One vector is turned by the same rotation once a step. Each row is the vector after some number of steps, and that number follows the row.
The counts run from 0 to 469.
[-18 -14   2  -5  25 -13  14 -11 -17  -3  14   1   7 -14 -23  20  -6  -3
 -21   2  -7 -31   9 -20 -18  11  12  10  28   8  38 -14 -12   0  -2   3
   2  -2  13  -6 -10  -2   2 -10 -21   4 -11 -14 -16   0 -11 -13  12 -15
  -5  14  19 -14  13 -16  19   8   7   0  -6 -11 -18   1  16   6 -14  14
  -6  -3 -19   9  -7]
369
[-14  10  22  14 -19   6 -14  -4  16  10  23  -3 -19   5   3  -9  -1  -4
  -9   3   2   7  41  22   3  17  -9 -14  -2 -28 -15 -17  -8 -10 -20   8
  17   0  17  18  27   0 -18   0  12  10  -9   0  -5   3  -5   6   1  30
  22 -12 -10  18  -9  -3 -13  -2 -14   3   4  -3  10 -21   0   8  -2  -1
   1  -2  -5 -11 -17]
439
[-21   3  19  -3   2  -8  12 -11   4  -9  14   7   2 -11  -7  15 -10   3
   4  -1 -13  -9   3  -7  -3  11  42  -7  -3  -5   6  -3  26  10   1 -13
  -4   9 -12 -32  -1  18  17 -28 -15   7  18 -35  -2   5 -10  -1  -2 -11
   0 -16   1 -16  16   7  24  -8   4   3 -11  -1 -16  13  -8   9 -11  22
  -4   5  15   4   4]
255
[ 18   7   1 -23   9  -3   1  12  -9 -14   4   4  29   5  10  -2  11   6
  16  10 -20  20 -18 -13   2 -14  -7  12  -4   5  12  19  18 -14  13  -8
  -4  20  -4   5  -7   0  21 -32 -14  -1  26 -17  30  10  13  13 -12 -28
 -19  -6 -12 -18   4   7  22  -4  -2  13   6   2   0  15  11   3 -12  21
   3  15   6   4  11]
253
[ 12  -5   2 -19  -6 -18   0  21   5  -4   7  -2   7  10   1 -13   1 -26
  -5 -10  13  -2  22   2  -2 -18   6  -8 -15  -2  -5  24 -26   6  19  12
 -25  19  10   6  14  -2  -4   5   7   8  -9   5  -1  14   5  -5  14   5
   3 -14 -15   5  -5  -4  13  -4 -23 -17  40  -3   2  -6   5 -14 -28   8
  27  14  -2  16  -9]
461
[ -9   4  24  -7  15   5   3   8 -11 -16   1 -11   1   5 -21  -5 -15  -4
  -7   5  10   3  -6   0   5  12 -19 -17  12 -24 -28 -24  -1  -7 -16  -6
   0 -13  -6  30  -8 -21 -17  35   3   2  -5  20  10   3  11  12  29 -24
   7   0   4   9   3 -10 -19  -4 -15   6 -13 -23   2  11 -13   9  -6  -7
   5 -11   4   8 -10]
186
[  0  -3 -17  12  26   2 -11 -13 -11  -9 -22 -12  27 -34 -26  11  13  17
  -7  -1 -15   1   8  -3  -6  -4 -20  -3  12  -8   2   8 -18 -11   2 -18
 -17  -5   8  16  10   3  29   1   1   1   8 -10  10 -25   4 -15 -13   6
   4 -13  16   9   3   4  26  13  -3 -20   2  -6 -11   1   6   6  -9 -21
   1  -1   5 -24   3]
400
[  4  -2 -28 -33   8 -23  17 -15  22  24   0  10  -3   3 -25 -17  -5 -18
   2   0  -6  -4  -1   9  -7  -3  12   1  -7  10   1  -7  -2 -14  -3  -2
  10 -20 -12  -7 -15 -14  -7  28 -21   0 -20   1  -9  23   0 -17  11 -29
  23  -6  -2  -4  -2 -24  -7  -2  -3  -4  -5 -12  18   0  -6 -10  -1  -9
  -1   2   1  17   7]
464
[ 17   6 -20 -11   9  -2 -16   4 -10   1 -13 -19  36 -18 -19 -11  26  13
  -5  -3 -12 -10  -9  -8 -11 -20  -9  -1  16   9   9  15  -7 -26 -17 -12
 -34  -5  -7   4   1   0   7 -20 -11  -1 -10 -12  16 -27  33  -5  -4  23
   9  -3   2  11  -3   5  15  -5 -11  -2   0  -8  -4  -1   6  -3  -8  -9
   3  -2 -21 -17  -5]
146
[  0   9  13   8  -3 -27  19  -7  12  -1   6   6  -6   7  -4 -15   6  -8
  18  -8  16  -8  19  -2 -17  21  18   4  -6  -8  46 -22   2  -1   4  32
  12  -7   2   2  14   0 -12  -5 -14   8   8   2  -4  14   3   0 -20  -2
  -8   4   9   9  -3 -27   9  14  -7   0   2  -9  23   4  15   5  -6  15
   1 -13 -18  14  13]
108
[ 14 -17  -9  -4   1   9 -17  -6  -2  32  -5  -1  14 -12  -1 -16  10   9
   9 -24  -9  -5  19  -1 -14 -15  10   8  -5   4   3  31  29  -7  13  -7
 -26  -4 -15 -17  19   3  15 -20  -9   5  19  -3  20  -8 -12   3 -15   8
  13  -4  -7   5 -14  26   0   1  -8   0  -5 -13 -10 -11  -2  21 -27   3
  13   5  -8 -10   2]
17
[-12  -1 -24  -5 -33 -10   7  11  21  15  14  13  -7  -6  14  15 -15 -13
   9  -2  -4  -7  19   4  -3 -30 -11   4   5   3 -14  23 -10  12   4  13
  -2  25   2  -1  19 -11  -4  -9  15   9   2   9 -10  21 -13   1  12  10
  -8  10  -6   0   3   7  -4 -11   0   8  32   6   1 -14  -1  -7 -13  22
   7   2 -10  24  -2]
213
[ -6   7   5   1  -9  10  -1 -12  -2   1  22 -12   2  -9 -21   5   8   7
 -14   9 -16  -1   5   4  -3   3 -12  15  35 -16  24  -8  23 -15 -21   9
  -3   0   3  13  22  15   4 -16 -17   8  14 -21   3  -2  25  12 -11  23
  -2  13  11  12  -6   1   7  -4 -15  38 -23 -12  -1   0  18  28   4  12
  -2   2 -24 -10  -1]
274
[-14  -7   2  -1   5  14  31  21  -8 -17   7  12  -8  -6  -7  13 -21   8
  18  -6  10   5  25   1 -10  13  -9   7 -14 -30  12 -15  -1   1  11   3
  21  16  20  25   0   3 -12  10  -2  18   9 -12   6  34   4   7  -6 -43
 -15  -2  -3  -8   5 -11   6 -13 -11 -12  12  -9  10  -9  13  -2   5   6
  -5   8   3  26  -5]
91
[ 14  -3 -29  -8   6  -3  13  15 -11  22   4  23  20   0  -1 -18  -3  23
   8  -7   5 -12  21   0 -16 -22 -14   8  -9   2 -21   8 -11 -17  13   1
   2  11 -10   2  -1 -24 -22 -10   2  12 -11   8   9  12  -3  -5  15 -11
 -10   5  -5  17  -8  -7   0  -9  11  -2  23 -28  14  -6  -6 -17 -11 -21
  -2  -5 -25  19 -19]
341
[ -3  10 -15 -24  -5   7  12 -12   9   3 -10  17  -5  -2  -3  -6  -3  19
 -12  12 -18  16   2  26   7 -17 -19   2   3   4 -27 -12 -12  -4  -2 -23
  35  25   5 -13 -10  -8 -13  -2  -1  -4  -2 -17 -12  12 -13   9  -5 -21
 -11 -14  -4  -7   4 -14  11  -1  37 -16  -4  19  -7  16 -11 -20  -5  -8
 -12  13  -2   4   0]
81
[  3  16  24   4 -31  18  -8   0  17   4  -3  -8  -5  11  21  -6  -8   1
  18   1  -5  34   4  22  25   7  -5 -13 -22 -31 -35   7  29  -3  -8  -1
   1   3 -13  -8  20   9   1   2  19   1  15   0  12   6  -3  19  -6   6
  18 -10 -25  -1  -7  10 -10 -11 -10   4  -7   3  14  -8 -20  19  -1   1
  16  -7  22  -7  13]
426
[ -2  -4 -10 -14  -1 -13 -19  -6  19 -10 -16  13   8   5  -3 -20  25 -11
  -6   2 -26  19  19 -13  -2  -5 -13  -2  -8   6   4   1   7 -22  11  -3
  14  26  -5   1   7 -16  11 -17  -8   3  26  -9   7  21 -11   1 -18 -21
  -7 -19  14 -12 -16   3  17   6   6  -5   5   8  -9  15  13   8 -15  22
   9  21 -19  13  -4]
111
[ -4   6  24 -10  21 -15   6  14  -1 -10  13  22  19  -8   0 -17  -7   1
  11 -11   6  -1  13  -7  -9 -17   0  -9  -1  10  -4  10  -9   5  29   0
  -8  26   4   5   9 -19 -16  -3   4   6  14  12  11  -2  -9  15   4  -5
 -14 -24  -3  20  -3   2  11   0  -5  -9  10 -16 -12  11 -15 -14 -39  14
  12  -3 -10  24  -4]
348
[  9 -10   1   1  20  10   5   5  -2   8  23   3   8  -3   4  15  -2  13
  -5   4  -1 -22  36 -22 -12  23  30   3  -3  -6  17 -15  -7  -4  -5   1
  -3   3  20  18   3  27   3 -22 -13  10 -33 -23   5  -9   3  -9  -2   0
   9 -16  -4 -13   1   2  15  -4   2  11  -3  -6   1 -18  26   1   1   5
 -13   5  -8 -27 -19]
2
[  2  -5  22   5   6  10 -22 -23   8   5  -3 -17   9   5   8 -11  20 -27
 -14  -7 -21  17   3   4   6   3  -4 -15   4   9   1   4  24   3   8 -13
  -6  -4  -2 -14  14 -10  26   8   0 -19  31   2  -1  -4 -13   8 -14   7
  11 -15 -14 -15  -9  19  -5  24 -13  -8 -17  19 -18   7  -4  14 -19  15
  24  21  20 -11   6]
29
[ 16  16   3 -18  11  -3 -18 -22   4  23   0 -15  -4  -8 -12  -4   6   1
 -14   9  -8   2 -15  16   3 -19   0 -13  12   5 -15  30 -19   1  -8   1
 -23  10  -5 -18   6   9  12  -5   8  -8 -10  -4  -9 -17  -1   2  18  29
  16  14 -14   1   2  -5  13  17   4   3  -8   2  -6  11   1  14 -24 -10
  15 -14  -9 -27  13]
289
[  5  24  16  -2   3 -29   3   2  10 -24   7  16  28   4   8 -10  16 -10
  10   3   8   5  10  -5  -5  -1  10  -4  -4  18  16  -3 -23  13   5  12
  -1  10  19   5   6  -4  -2 -29   6  -3  -1  -2  -3 -18   5   7 -21  19
 -18 -22  -7  11   3 -19  31   6   7 -13  21  11  -8  11  -1 -27 -11  20
  -2   2   2  -1   5]
236
[ 21  15  -7 -11   9  -7 -17   2   2  11  -9 -15  17  -7   2 -14  15   5
   4   2  -9  -2 -20 -10  -6 -15  10  -6  15  27  -4  15  10  -9 -15   3
 -38 -17 -20 -12  -3   2  -3 -24  -3  -2  -5   7  10 -34  29   7  -5  33
  13  -5 -11   5  -4   5   8  -1   5  11  -9   0 -16   9  -4  -2   0  10
  16 -14 -11 -25  -2]
147
[  5  -5   9   4   0  -1 -16  12  -8 -21  -6   8  18  24   0 -27  27 -11
 -20   4  -6   1  23 -33  -3  -4 -17 -10   0   6  -6 -12  10 -26  -7   8
   5   9   8  17  -7 -26 -12 -19   4  -2  -3  10   9   5 -23 -10   0 -20
  -8   0  -1 -12 -24 -17  -1   3  21 -19  13   8 -12   5   8 -20  -4   4
  -9  14  -7   8 -29]
359
[  6  -6   2  -5  10  10  13   6 -23 -10  -4 -27   4  10 -24  20   1 -16
 -25  -1   2  -2 -19   1   6   7 -12  -8   7 -14  -5  -4  -7  -3 -16  -4
 -23 -17   9  10  -8   2  11  32  -9  -7 -12  -6   3   1  20 -10  29 -21
   7  18  -7 -16   1 -12   0   5 -29 -13   2  -2  -2  -3  16   0  11 -11
   9   4  19  -8 -15]
44
[  3   6  18  17  16  -2  24  -1 -12  -2   7   2  10   9  33   6   1   8
  19  -6  19 -21  -5 -21 -12  13  33   0 -13  -4  26  -9  10  10   2  25
 -14  -6  -3 -33  -5   9  -2 -32   4   7   5 -11  -5  -8  -3  -4   4   6
  -7  -4  -6 -16  14 -15  19   4   6  -9  14  -4   3   3   7  -2   7  22
   0 -15  11 -17   0]
249
[ 18   4  -9  -9 -10 -16 -18  -5  13   7 -18  -8   2  -2   0  -6  -4 -13
  -3  -9   3   5  11  35   7   3  -2 -13  -1  -1 -41   4 -40  15   9  -3
  -4   4  -7   6  28  -6   7   1  16   6  -4  11   8   4   7  17   4  14
  14 -24  -6  17  10  -3  18  15  -5 -17  20  -4  -4  -4  -9 -16 -13  -7
  35  -3   6 -13 -16]
319
[  9   9   0 -11  17   1  -8  -2  10   1  -7   0  10  -4   1 -11   1   1
  -8  -2   1   6  10  24  -2   0 -12 -21   3   6 -22   3 -50  17   6  -8
  -2   5  21  18   9 -10 -11  27  20  -1 -12  12   4 -17   7  13  -8   9
   6 -22  -9  13   2   0  10  20  -5 -22   4   8   1   5  -8 -14 -16  -3
   9  -2   2 -14  -3]
318
[ -8  -5 -27  13  -4  18  18 -16   5  15 -28  -6   0 -16 -10   2  -9  27
  -3 -13   1  -1  14  21  -7  -2 -28  -3   8  -4 -10 -21  -1  -5 -26 -15
  23 -18   1  -3   0 -12 -17  19   5  -6  -3  15 -19  -4  -1   0 -13  -9
   9   3   1  10   4   0  -9   3  23 -22  -8   9  14   3 -26 -14  23 -20
 -15   2   1   4   4]
68
[ -2  11  31   9 -12  11  -4   2   6  13  16   0  -1  -9  14 -10  -7   2
  -2  -7   5  20  22  24   8 -11 -13 -15  -5 -17 -24   6   9   8  -3  -3
   2  11  12   1  22  -6 -22   2  23   5   0  13   1  -5 -14  21   6  31
   5   1 -28  13  -6  13 -21   3   0  -6  -8   8  -1 -10 -33   1 -20  -3
  -1   9   3   6   7]
183
[ 11  14 -14  -3  13  -2  -5   1   3  -4  -8  -4  24 -21 -27  -1  -9   1
 -12  -8   1  14  16  26   8  -8 -24  -8  21   4 -25  15 -34  -1   0 -18
   0   3  11  30   6  -7   8  35  15   3 -19  13  14 -13   1  13  -2  -5
   5  -7  -3  19   3  11   6  14   2 -16  -2   6  -3  -4 -12 -19 -16 -22
   2  -7  -6   7   2]
63
[-14   3 -12 -22 -14  11 -17  11  24 -10 -27 -14  -8 -10 -13  -3  -2   3
 -28  -3  -2   8  -2  15   9 -24   4 -19  11  -7 -42  16   1  -6 -14 -14
 -21  10  -8  -5  16   5 -11   6  15   0  -1  -3  -5  -3  15   9  13  15
  17 -12  -9   0   4  26 -12 -23  -6 -16   9   7 -16   3 -17  -5   1   9
  17  10   2  -1 -10]
307
[ -9 -11 -10  13  17  -5  -1 -15   7 -13   2 -20  20 -32 -26  21  -8  -5
  -3  -3  -9 -17  25  -4  -5  16  24  -8  13  -8  20   6  -2   2 -18 -20
 -23 -22  10  19  11  15  30   7  -9  13 -11 -12   7 -12   3 -14 -14  -1
  22 -14   3  -1   9  15   6  -4 -14  -1  -9  -3 -15 -19   3   6  -3  -1
  -6   6   4 -10  -3]
144
[ 18   3 -19  -5 -30 -12   4  -6  19   4 -19 -10  -3  17 -12 -11  -5 -13
 -13  -3   5  -5  -2  36   3  14   5  -6   9 -12 -39  -3 -19   8  -9   8
  -2  -9 -20  -1  21  -2  -3   1  -1   5  -5   2   1   9  22  11  15  19
  11 -12  -6  12   9  -7  18  -3 -14  -2  16 -11   6   0   2 -13   3   4
  36   0   8 -10 -25]
320
[  9 -10  -6 -22  25  14  16   2 -20   5 -13 -19  12   6 -12  13  -4   1
 -19  -4  -1  -2 -27  -2  -3 -14 -17  -7  19  -7  -1  12 -10   8  -1 -13
 -26  -2   5   1 -23   0   3  37  -2  -9   0   9  -2  -6  12  -7  18 -34
   0  20  -8 -14   5  -7   6  17 -19 -16  -4   0  -5   0  -1   5  -9 -11
  19   1   4   2   4]
45
[-34 -15 -10  11   2  -3  22  -2   6 -19  -2   5  11 -12   5  15  -9  -3
  25   6  -4  -7  17 -22  -8  15 -10   4  -2   4  30 -23  -3  -3   0   0
  10  -9   0  24 -14 -28   8   3  -1   4  15   9  -8  17   9  -2 -18 -30
  -9 -11  23   0  20   8  -5 -11   1   1   6   2   5   3  -2 -10  16  22
  -7  -3  10  22  -3]
233
[ 12  10 -23  10 -16 -23  -3  -7  21   6 -29  11  23   6  15 -26  11  -7
  24   1  -5   5  11  -7  -3 -10  -1  -9 -16  28  -7  -6   5 -12  -3  15
   6   1 -16  -9   1 -18  -1 -35  14  -2  -9  19   5  -1 -16   2 -10   1
  -3  -6  -9   6  -5 -12   4   1  37 -10   7  18  12   3 -13 -28   0   7
   0  -7  -1   0   0]
230
